Each named turn below is shown by a few rows before and after it. Which turns, in which order, take the first row of each later pair to the second? The first pair is answered.
Balo (before |-> after):
[-2 11 -1 12 -7  0  0  9 -9 -8  1  8] |-> [ -1  12   9   2  -8   7   1   8 -10  -6  -4   4]
[ 3  3 11 -3  1 -4  5  3  7  2  1 -7] |-> [ 4 -1  7 -2  3 -6  0  3 11  6  2 -8]
[-11  -8   6  -3  -4 -13  -4   4   9  -3   5 -12] |-> [-11  -8   5  -1  -5 -14  -2   5   7  -5   6 -10]
[  0   8 -16   4  -3  15 -13   2  -6  17   5  -2] |-> [ -2  10 -20  11  -5   8 -10   2 -11  10   8   3]
nires (before |-> after):
[-5 23 22 -1 -4  9 11 11  1 -7  1 -7] |-> [  7   7  21 -16  10   3   8  -6   3  -3 -13 -15]
[ 0  4  8  2 -3  4 -5  4  3  0  1 -2] |-> [ 5  1  8 -3  1  4 -5 -1  3  2 -2 -5]
[ -1  -2  10   1   6 -11   5  -6   2  -9   3  -1] |-> [ -5   8   6   1  -9   2   4  -1  -7 -10   0   2]
[  8  -6   0  -1  12 -17   7  -5  -4  -5 -18  -1] |-> [ -6  11   1  15  -4 -11   9  12  -8  -9  -3   8]
zis (before |-> after):
[-11   0  -6  -6 -21   2  -4   6  -5  -8   0   5] |-> [  1   4 -11  -1  -7   5   4  -1 -18 -10  -4  10]
[ -3  -1  14  -3   6  -8   7   3   3 -12   4  -5] |-> [ -4  -3  10  -6  -2 -12   5  -1   1 -16   0  -5]
[  9 -15  -1 -10   4   1  -6 -16   9  17  -5  -9] |-> [ 11 -14   1  -8   8   2  -5 -15   7  19  -5  -7]
Then:
Between the rows of a pair lie two turns.
[ -2 -19 -15   5  -1  -8 -12  -5  12   9   5   5] |-> [ -8   3   2   9  -5 -11   9  -6  -7 -23   5  10]  Balo, Balo
[  3 -16   6 -13  19  -2 -11  -4  10   8  -3  -5] |-> [  3  -9   2 -19   2  12 -12  -4  -1   9 -12  -3]  nires, nires
[ -3  -3   6 -14 -15   6  -6   1   0   2  -1  -2] |-> [  0 -14  -2 -10  -3 -11  -4  -8   3  -4   0  -1]  nires, zis
[ -1 -10   1   2   5  -6  -1   2   8   5   4   1] |-> [  3 -10  -5   2   5  -6   0  -5   2   1   1   4]  zis, zis
[  7  -4  -5  -7 -15  -8   9 -13  -1  -9 -12  -4] |-> [  2   3  -5  -1 -23  -2   9  -6  -3 -12  -8  -1]  nires, nires
[  1   8  -3   2   9   4  10  -2 -11   4   1   5] |-> [ 2  5 -1 -4  9  9  6 -2 -7 11 -2  0]  Balo, Balo
[12 -1 -6  3 11  6 -5  4  3 -2  9  2] |-> [ 5  3 -3  1 -2 14 -7 11  3 -1  9  1]  nires, zis
[  1  -4  -9   6   0   1 -12   9   8  15   4   1] |-> [-4  9 -3 15 -2 -6  2  8 -4 -8  7  8]  Balo, Balo
[  5   5  -2  -5  14 -15   6  -5  -2   8  -1  -2] |-> [-6 17 -2  0 -9 -5  4  9 -4  6  6  2]  nires, zis
[  3  -1   2  -8   6  -4   3  -3   3 -11   2   7] |-> [  4  -1   1 -11   4   0   4  -4   1 -11  -1   7]  nires, nires
[-12  -7  11 -11 -11 -11   0  -7   8 -10  11  -4] |-> [ -9  -1  -2   3  -8 -14   6  -9  -3 -18  13   5]  zis, nires
[  1   2   5   2   1  -4   5  -3  -5 -10  -1   3] |-> [ 4 -3  9 -5  2  4 -1 -3  1  4 -4 -2]  Balo, Balo
[-11 -17  -4   3  -5 -16 -10   5  18   7   7  -4] |-> [-10  -8 -21  14 -17  -9  -5   4  -1  -4   4   8]  zis, nires
[ 10  -6 -11   4  10  -8   8  -5 -11  -5 -10   2] |-> [  1  10   3   7   1   0  15   6 -16 -11  -6   5]  nires, Balo
[  5   6   3 -11   7   0   0  -4   0  -3  -7  -5] |-> [  1   3   6 -12   2  -1  -4   1   5  -1  -5  -7]  zis, zis
[  1 -12 -10  -1   8   2  -6  -8   2   0  -8  -3] |-> [ -3  -5  -8   5   8  -3   2  -9  -7 -13  -6   1]  Balo, Balo
[  1  -1 -11  18   8   1  -4   2   0  10   8   8] |-> [  5  -7 -11  13  13  -3  -6  -4   0  10   3   5]  nires, nires
[  0   1  -5  -5   4  -8   1  -3 -12  -3  -5  -3] |-> [ -1  10   2   0   5   0   3   6 -12   2   1   1]  zis, nires
[-1 -6 -4  5  7 -6 -5 -7  3  2  6 -6] |-> [  1  -6  -7  -1   4  -1  -6 -10  -1   4  -1  -7]  nires, nires
